Here are some numbered points:
[-0.191  0.882  0.013 -0.515  0.854  1.965 -0.762 -0.584  0.016 -0.227
 -0.725 -0.265 -0.759  0.596  0.030 -0.226  0.735  0.757 -0.922 -0.019
  2.047  0.810 -1.654 -1.609] 0
[-0.389 -0.054 -0.583 -0.678 -0.062  0.331 -0.851 -2.035 -1.403  0.309
 -1.099  1.719 -0.327  0.531  0.220  1.357  0.732 -0.534 -1.330 -1.598
  1.350  2.000  0.121 -1.176] 1
[ 0.978 -0.368 -0.890 -0.211 -0.601 -0.647  0.200 -0.877 -0.009  0.726
 -0.260 -0.241 -0.455 -0.480 -0.883  0.013 -0.857 -1.648 -0.043  0.370
  0.287 -0.434  0.170  0.083] 2
[-0.933 -0.789 -1.914  0.049 -0.147 -1.662 -0.086 -0.571  1.327 -1.550
 -1.337  1.879  0.203  0.172 -0.620  1.136  0.343 -0.102  1.119  0.430
 -1.495 -2.127  1.621  1.215] 3
[ 1.234  0.875  0.482 -0.285  0.065  0.163 -0.162  1.484 -0.251  0.366
  1.233 -1.450  0.106 -0.873  0.255 -1.050  0.056  0.699  0.609  1.789
  0.182 -0.213 -0.159  0.158] 4
[ 0.284  0.876 -0.075 -0.140  0.124  1.002 -1.380  0.533 -0.752 -0.062
 -0.008 -1.008 -0.440 -0.533 -0.198 -1.193 -0.288 -0.916  0.500 -0.372
  0.402 -0.359  0.023 -0.836] 5
[ 0.126 -0.892  0.811 -0.139 -1.099 -1.258  1.190 -0.485 -1.013  1.565
  0.223  2.350  0.500  0.362  0.244  0.943  0.509  0.173 -0.036 -0.509
 -0.638  1.745  0.422  0.766] 6
[-0.771 -0.466  1.389  0.170  1.228 -0.934 -1.609  0.976 -2.753 -1.354
  1.341 -2.740  1.434 -1.207  2.494  0.625 -0.539  1.760 -4.074  0.030
 -0.412  1.864 -0.113 -0.467] 7
[ 0.230  0.998 -1.023 -0.996  0.467 -0.749 -1.002  0.718 -1.156  0.120
  0.247  0.349  0.650 -0.597  1.472  1.320  0.680  1.083 -0.321  1.256
  0.719  0.997  1.074 -0.420] 8
[-2.556 -1.091 -0.834  0.474 -1.374 -1.957 -0.485  1.497  0.013 -1.339
 -0.100 -0.777  0.728 -0.139  1.408 -0.368  0.019  0.634 -1.281  0.717
 -1.404 -0.714 -0.048 -0.473] 9
[ 1.066 -0.141  0.190  0.266  0.367 -1.057 -1.572  1.715 -0.951 -1.060
  0.946 -2.256  0.492 -1.888  0.311 -1.334 -1.277 -0.229  0.521  0.969
 -1.785 -1.711  1.232  1.121] 10
[ 1.424 -0.760  1.093 -0.334  1.999 -0.667 -1.426 -0.563 -2.215 -1.349
  0.586 -0.756  0.738 -1.360  0.411  1.007 -0.818  0.585 -1.705 -0.511
 -1.353  0.390  1.382  1.438] 11
[ 1.112  1.119 -0.069 -0.728  0.360  0.249  0.215  0.298  0.305  0.219
  0.597  1.409  0.071 -0.173 -0.600  0.173  0.863  0.190  1.867  0.550
 -0.413 -0.348  1.027  0.950] 12
[ 1.320  0.974  0.594 -0.228  1.155  1.260 -0.004 -0.608 -0.031  0.340
  0.525 -0.514 -0.311 -0.309 -0.708 -0.016 -0.169 -0.414  0.181 -0.173
  0.872  0.292 -0.100  0.082] 13
[-0.109 -0.727 -0.071  0.024  0.687  0.136 -1.359 -1.679 -1.082 -1.240
 -1.100  0.984 -0.276 -0.046 -0.544  0.499 -0.004 -0.627 -0.617 -1.812
 -0.446  0.073  0.748  0.212] 14
[-0.765  0.270 -1.076 -0.202  2.467  0.346 -1.328 -1.406 -0.105 -2.096
 -0.614 -0.951  0.234 -0.323  0.416  2.165 -0.510  0.072 -2.231 -0.663
  0.684 -0.180  0.888 -0.553] 15
[-0.350 -0.775 -1.049 -0.216  0.068 -1.304  0.846  0.813  2.016 -1.285
 -0.353  0.275  0.603  0.323  0.440  0.946  0.238  1.890  0.367  1.722
 -1.212 -1.488  0.363  1.178] 16
[ 1.375  0.643  0.773 -0.213  1.349  1.131 -0.143 -0.676 -0.298  0.041
  0.537 -0.789 -0.256 -0.384 -0.729  0.063 -0.338 -0.307 -0.223 -0.185
  0.558  0.260 -0.096  0.211] 17
[-1.945  0.516  1.863  0.859 -0.695  0.538  1.729  1.876  0.827  0.961
  1.045  1.665  0.705  1.473  0.933 -0.504  1.419  1.762  1.413 -0.588
 -0.906  1.015 -0.636  0.162] 18
New points follow, each followed by the numbers of its two nearest points above, nearest first.
[ 1.318  1.580 -1.205 -1.137  0.295  0.343  1.394  0.491  1.448  1.566
  0.309  0.559 -0.022  0.255  0.133  1.181  0.587  0.745  1.438  2.209
  1.605  0.356  0.163 -0.242] --> 12 13
[ 0.045  0.061 -0.424  0.127 -0.076  0.230 -1.312  0.067 -0.401 -0.348
 -0.526 -0.706 -0.526 -0.427 -0.193 -1.005 -0.468 -0.817  0.675 -0.222
 -0.264 -0.840  0.527 -0.310] --> 5 2
[-2.467 -0.960 -0.574  0.474 -1.510 -1.594 -0.523  1.476 -0.114 -1.138
 -0.082 -0.733  0.477 -0.061  0.987 -0.848  0.158  0.287 -1.073  0.451
 -1.101 -0.877 -0.283 -0.709] --> 9 16
[-1.373 -0.229  0.254  0.783  1.043 -0.137 -0.219  1.018  1.573 -2.405
  0.222 -0.237  0.434  0.084 -0.141 -0.340  0.439  1.452  0.838  0.485
 -1.690 -2.379  0.350  1.207] --> 16 3
[-0.332  0.319 -0.860 -0.273 -1.455  0.684  1.004 -0.847  1.036  1.296
 -0.657  0.998 -0.962  0.996 -1.170 -0.498  0.410 -1.596  0.781 -0.372
  1.309  0.007 -0.967 -1.120] --> 2 13
[ 0.495  0.917 -0.241 -0.080  0.269  0.990 -1.306  0.182 -0.586 -0.010
  0.016 -1.087 -0.537 -0.558 -0.194 -1.016 -0.468 -1.047  0.368 -0.482
  0.628 -0.268  0.121 -0.884] --> 5 13
[ 0.016 -0.750  0.498 -0.170 -0.996 -1.267  1.173 -0.630 -0.953  1.363
  0.134  2.355  0.466  0.518  0.422  1.295  0.629  0.302 -0.160 -0.543
 -0.501  1.971  0.495  0.666] --> 6 1
[-1.631  0.411 -1.125  0.616 -0.833 -0.472  1.103  0.336  1.163  0.983
 -0.378  0.621  0.245  0.740  0.552  0.825 -0.023 -0.567  0.637 -0.132
  0.689  0.072  0.251 -0.850] --> 2 12
[-2.702  1.221  0.012  0.528 -0.518  1.209  1.030  0.744  1.798  0.111
 -0.124  2.091 -0.071  1.855  0.060 -0.111  1.714  0.504  1.834 -1.154
  0.021 -0.047 -0.212 -0.760] --> 18 12
[-0.271  0.622 -1.702  0.113  0.164 -0.001  0.475 -0.451  1.370  0.500
 -0.699  0.303 -0.244  0.205 -0.438  0.897 -0.515 -1.271  1.110 -0.042
  0.885 -0.980  0.761 -0.376] --> 2 12
[-1.239 -0.551 -0.798  0.580 -1.459 -1.418 -0.691  1.503  0.245 -0.861
  0.102 -1.367  0.158 -0.666  0.253 -1.609 -0.455 -0.635  0.303  0.946
 -1.300 -1.672  0.030 -0.252] --> 9 10
[ 1.270 -0.186 -0.397 -1.380 -0.461 -0.284 -0.021 -1.850 -1.668  1.092
 -0.353  1.359 -0.265 -0.094 -0.179  1.256  0.494 -0.502 -1.544 -0.087
  1.257  2.161 -0.253 -0.514] --> 1 6
[-1.863 -0.179 -0.603  1.034  0.371 -1.446  2.680  1.492  3.037 -0.070
  0.501 -0.227  1.259  0.673  0.896  1.831 -0.340  1.495  0.663  1.516
 -0.804 -1.416  0.513  0.983] --> 16 3
[-0.546 -0.871 -0.947 -0.029  0.047 -1.203  0.818  0.873  1.895 -1.419
 -0.354 -0.007  0.690  0.339  0.610  0.832  0.141  1.885  0.084  1.408
 -1.197 -1.413  0.270  1.079] --> 16 3
[-1.223  0.399  1.221  0.478  0.288  0.598 -0.814  1.148 -0.251 -1.068
  0.689 -0.072  0.252  0.169  0.271 -1.205  0.759  0.725  0.403 -0.658
 -1.135 -0.268  0.047  0.096] --> 5 4
[-2.008 -0.171  0.013  1.392  0.545  0.888  0.920 -0.760  1.517 -0.107
 -0.832  0.693 -0.081  1.325 -0.496  0.969 -0.335 -0.771  0.442 -2.210
  0.309 -0.476 -0.209 -0.349] --> 14 13
[-1.162  0.509 -1.033  0.585 -0.048  0.219  1.502  1.243  3.150 -0.270
 -0.371 -0.339 -0.049  0.902  0.000 -0.039  0.229  0.858  1.623  1.373
  0.115 -1.970 -0.525  0.015] --> 16 12
[-0.252 -1.232  1.246  0.444 -1.449 -1.509  0.363  0.541 -1.619  0.929
  0.759  0.473  0.755 -0.242  0.914 -0.315 -0.212  0.080 -0.741 -0.444
 -1.308  1.466  0.127  0.499] --> 6 9
[-0.154 -1.042 -0.707 -0.701 -0.197 -1.144 -2.027 -1.076 -1.528 -1.832
 -1.149  1.556 -0.012 -0.357 -0.037  0.235  0.859  0.368 -0.781 -0.227
 -1.231 -0.146  0.781  0.524] --> 14 3
[-0.753  0.415 -0.719 -0.179 -0.504  0.400  0.268  0.751  1.297 -0.166
 -0.363 -0.170 -0.109  0.866  0.674 -0.253  0.827  1.470  0.173  0.912
  0.873 -0.028 -1.135 -0.726] --> 0 4
[ 0.327  0.876 -0.187  0.119 -0.110  0.485 -1.318  0.978 -1.008  0.248
  0.811 -2.472 -0.162 -1.038  0.672 -1.306 -0.972 -1.174 -0.243 -0.170
  0.442  0.036  0.080 -1.107] --> 5 4
[-0.208 -0.329  0.359  0.492  0.316 -0.672  1.004  1.446  0.540  0.318
  0.857 -2.305  0.800 -0.311  1.475  0.507 -1.020  1.287 -1.257  1.458
  0.247  0.298 -0.710 -0.060] --> 4 9
[-0.299 -1.169  1.202  0.552 -1.497 -1.445  0.253  0.774 -1.500  0.838
  0.743  0.194  0.677 -0.376  0.761 -0.689 -0.314  0.022 -0.438 -0.494
 -1.605  1.027 -0.010  0.617] --> 6 9
[ 0.119 -0.422  0.655  0.507  0.238 -0.863  1.165  1.553  0.183  0.851
  1.062 -2.465  1.068 -0.530  1.614  0.554 -1.150  1.351 -1.473  1.440
  0.123  0.623 -0.632  0.137] --> 4 8
[-1.817  0.527 -1.118  0.777  1.362  0.379 -0.837  0.249  1.052 -1.523
 -0.719 -1.553  0.095  0.029  0.408  0.646 -0.783 -0.268 -0.629 -0.535
  0.452 -1.428  0.250 -0.925] --> 15 5
[ 0.249  0.136 -1.329 -0.591 -0.536 -1.344 -1.145  0.462 -0.929 -0.219
 -0.033  0.022  0.356 -0.841  0.837  0.416 -0.009 -0.162  0.060  0.759
 -0.280 -0.017  1.308 -0.161] --> 8 2
[ 0.723  0.976 -0.238 -0.135  0.137  0.993 -1.173  0.168 -0.952  0.251
  0.126 -1.338 -0.464 -0.675 -0.010 -0.863 -0.503 -1.159  0.211 -0.608
  0.894  0.086  0.269 -0.995] --> 5 13
[-0.383 -1.638  0.583  0.228 -1.127 -2.237  1.686  0.059  0.122  0.403
  0.290  2.437  1.007  0.306 -0.020  0.950  0.365  0.577  0.562 -0.009
 -2.300  0.122  0.892  2.064] --> 6 16
[ 0.023  0.597  0.819 -0.032  0.015  1.273 -1.854  0.032 -1.574 -0.185
 -0.052  0.004 -0.521 -0.154 -0.032 -1.522  0.519 -0.350  0.322 -1.258
  0.246  0.666 -0.253 -0.756] --> 5 13
[ 0.385 -0.355  0.400  0.236 -0.277 -0.799 -0.506  0.632 -0.362 -0.485
  0.286  0.563  0.296 -0.496 -0.291 -0.658 -0.050 -0.158  1.436 -0.173
 -1.781 -1.003  1.198  1.313] --> 12 10
[ 0.737 -0.140 -0.608  0.223 -1.004 -0.357  0.000 -0.050  0.159  0.676
 -0.200 -0.293 -0.519 -0.544 -0.905 -0.952 -0.814 -1.821  1.179  0.091
 -0.134 -0.965  0.343  0.096] --> 2 5
[-1.245  0.216  0.439  1.025 -0.557 -0.577  0.680  1.718  0.373  0.690
  0.718  0.123  0.592  0.145  0.946 -0.328 -0.080  0.418  1.210 -0.078
 -0.764 -0.225  0.315  0.244] --> 18 4
[-1.917 -0.715 -0.596  0.347 -0.514  0.177 -1.116 -1.033  0.176 -1.783
 -1.659  1.434 -0.654  0.893 -0.823 -0.676  0.908 -0.313 -0.053 -1.333
 -0.639 -1.046 -0.573 -0.310] --> 14 3
[-1.345 -0.162  1.125  0.935 -0.716 -0.612  1.133  1.765  0.225  1.137
  1.185  0.062  0.866  0.267  1.169 -0.313 -0.137  0.538  0.880 -0.184
 -0.869  0.275  0.262  0.248] --> 18 6
[ 0.010  0.830  0.160 -0.475  0.761  1.978 -0.550 -0.609  0.039 -0.068
 -0.627 -0.138 -0.737  0.697  0.018 -0.291  0.934  0.904 -0.667 -0.002
  1.953  0.825 -1.573 -1.404] --> 0 13
[-0.382  0.554 -1.199 -0.423 -1.542  0.698  0.742 -0.850  1.009  1.004
 -0.768  0.987 -1.077  0.917 -1.294 -0.600  0.640 -1.668  0.860 -0.159
  1.150 -0.090 -0.853 -1.272] --> 2 5
[ 0.152  0.693 -0.984 -0.887  0.684 -0.841 -0.767  0.450 -1.012  0.018
  0.079  0.210  0.907 -0.504  1.316  1.829  0.430  1.061 -0.738  1.171
  0.580  1.050  1.086 -0.323] --> 8 15
[ 1.349 -0.867 -0.631 -0.189  0.292 -0.999 -0.136 -1.451 -0.590 -0.127
 -0.404 -0.049 -0.137 -0.846 -0.871  0.799 -1.013 -1.422 -0.605  0.003
 -0.210 -0.462  0.872  0.749] --> 2 14
[-2.466 -1.193 -0.583  0.659 -1.198 -1.936 -0.355  1.312 -0.049 -1.299
 -0.046 -1.252  0.639 -0.188  1.266 -0.336 -0.303  0.344 -1.468  0.653
 -1.437 -0.736  0.063 -0.476] --> 9 16
